In the rows, 128 means zero.
Each path below is one point turned by a fixed rotation once a step. After each direction that follows a path, write how fast that rotation turns it, in degrees per step (0 if it stays still).
Each turn is a multiple of 5 degrees from 10 to 175, or 0.
Each row of a path follows its step; steps can be skipped.

step 0: [132 136 110 135 124 128 114 128 131 126 126 125 123 135 129 125 123 135
 125 135 127 137 119 129 125 128 128 128 125 131 127 131 121 123 127 126
 131 128 125 125 125 126 127 138]
step 1: [121 125 122 114 130 123 128 126 127 130 128 131 133 130 124 126 135 126
 130 122 117 132 132 126 126 130 124 134 133 124 139 138 136 136 128 131
 136 133 131 127 133 126 117 130]
step 7: [125 132 120 124 121 132 130 125 140 135 129 128 134 124 127 135 126 121
 135 133 122 137 121 123 130 133 128 123 129 129 134 127 128 130 140 123
 123 132 132 137 140 127 131 126]
step 9: [129 124 125 130 122 135 133 126 117 132 126 132 122 136 123 131 131 125
 120 131 117 130 136 122 141 126 129 128 121 122 134 122 128 128 133 133
 127 118 125 129 127 129 118 130]
step 10: [139 138 135 130 125 133 125 133 131 122 127 122 124 137 132 127 128 128
 131 121 130 130 130 122 122 123 130 140 130 129 125 137 130 133 123 133
 132 126 132 131 121 133 135 141]
step 13: [117 124 123 125 136 134 125 127 124 126 118 132 123 129 125 125 129 114
 124 125 123 136 132 120 130 130 123 120 122 137 131 126 131 126 131 131
 131 125 134 126 135 131 117 127]
step 14: [136 129 132 132 118 131 143 130 137 120 125 123 132 131 122 136 133 124
 131 122 128 134 127 129 126 130 121 132 130 119 118 129 127 128 125 137
 129 119 131 128 131 129 127 132]
step 15: [130 138 120 122 125 140 133 123 117 119 135 121 121 125 134 129 128 129
 125 133 127 126 125 127 129 133 144 129 122 132 131 124 127 133 129 123
 127 128 130 130 134 128 129 130]
step 17: [126 129 132 125 133 130 118 119 128 130 132 140 122 130 125 127 122 114
 120 127 121 132 124 124 130 124 125 123 121 128 131 138 123 128 131 126
 127 133 124 134 133 132 131 140]
step 18: [132 125 124 136 122 126 127 141 141 129 132 129 133 128 127 131 134 130
 119 118 136 139 133 124 122 133 125 124 125 122 130 129 137 129 122 133
 129 131 134 126 132 128 123 130]
step 19: [131 135 117 131 121 137 133 114 125 128 118 120 132 121 130 127 122 127
 129 127 124 138 126 133 132 135 129 134 121 134 132 132 132 128 137 129
 124 127 124 129 127 127 122 128]
Speeds:
[130 129 130 125 128 129 126 124 126 129 129 127 130 126 127 128 128 128
 131 126 126 129 128 130 126 128 130 126 128 129 126 131 129 129 127 127
 128 129 128 129 125 131 128 131]
155
[128 127 129 128 127 130 123 129 127 130 128 129 127 129 125 128 126 128
 127 128 128 127 127 127 128 128 124 124 125 127 126 127 127 127 126 128
 126 126 129 127 130 128 129 125]
80
[128 126 129 126 129 129 128 129 125 126 129 128 128 127 131 129 128 127
 128 130 126 130 129 127 129 126 125 129 127 127 128 129 133 125 129 127
 127 129 126 128 124 127 128 125]
100
[128 128 131 129 127 132 130 129 125 129 131 128 127 128 125 128 129 129
 128 128 129 126 129 125 130 127 130 132 130 128 125 128 126 127 128 125
 130 128 128 128 129 130 128 127]
60
[129 131 128 129 126 131 130 129 128 128 127 127 130 125 130 129 126 130
 130 128 131 128 126 127 127 130 128 127 125 127 128 129 129 131 129 127
 128 129 128 130 128 125 131 125]
90

step 0: [136 127 120 126 126 127 136 140 126 131 131 127 135 128 127 128 118 122
 126 123 129 126 130 124 129 134 124 136 128 124 116 118 129 130 134 118
 135 133 125 130 133 135 131 129]
step 1: [127 128 141 128 128 134 125 122 130 129 142 129 128 123 120 129 140 125
 126 130 127 129 123 121 128 130 135 130 132 133 128 126 139 124 134 128
 124 121 127 127 123 118 125 132]
step 2: [119 130 128 129 122 126 121 126 126 142 124 125 121 129 133 129 122 134
 127 124 130 124 127 135 132 129 128 132 134 132 135 124 128 127 117 121
 126 130 129 131 138 133 126 115]
step 3: [126 130 132 129 137 128 136 126 126 124 128 130 130 125 130 124 128 122
 125 123 129 135 113 131 132 130 120 127 124 122 126 133 129 127 133 137
 128 143 119 120 131 131 129 135]
step 7: [122 128 126 144 141 129 130 138 135 124 131 131 126 119 127 127 130 125
 134 128 121 129 129 124 123 136 137 123 133 124 131 125 124 125 128 121
 130 125 125 128 124 126 132 122]
step 8: [134 118 132 127 117 129 127 134 124 130 126 127 128 132 124 126 112 133
 125 125 135 131 126 126 122 127 130 137 125 130 121 120 140 122 123 128
 124 127 125 129 130 129 128 134]
step 9: [126 126 131 123 136 127 123 115 123 131 127 132 123 122 123 132 134 134
 127 135 127 127 128 126 134 139 128 133 129 134 133 140 127 126 136 128
 129 127 120 122 133 118 126 127]
step 10: [128 132 123 125 129 131 133 134 131 138 130 124 128 129 125 128 123 125
 132 129 125 132 121 131 119 129 129 126 126 126 124 128 124 136 125 124
 126 133 135 125 136 143 121 112]
step 12: [123 137 130 123 123 127 122 124 126 133 145 141 121 133 120 131 131 132
 128 126 125 119 133 134 127 124 130 129 125 127 134 122 126 131 121 125
 120 125 128 130 127 123 125 128]
step 15: [122 129 133 138 128 122 128 128 128 122 123 130 132 126 122 133 122 130
 127 123 125 130 136 131 117 133 133 128 122 135 131 125 115 120 129 123
 130 128 127 134 132 116 125 124]
step 19: [127 126 129 119 121 128 127 128 118 131 133 132 127 124 130 140 121 126
 124 124 126 125 125 130 136 131 126 131 134 131 125 130 136 114 135 126
 137 123 122 129 133 127 131 137]
Speeds:
[129 129 128 128 128 129 127 130 129 128 131 130 127 128 130 129 129 126
 126 126 130 125 130 125 131 128 129 125 130 127 127 123 129 129 128 125
 128 125 128 127 128 129 130 130]
60
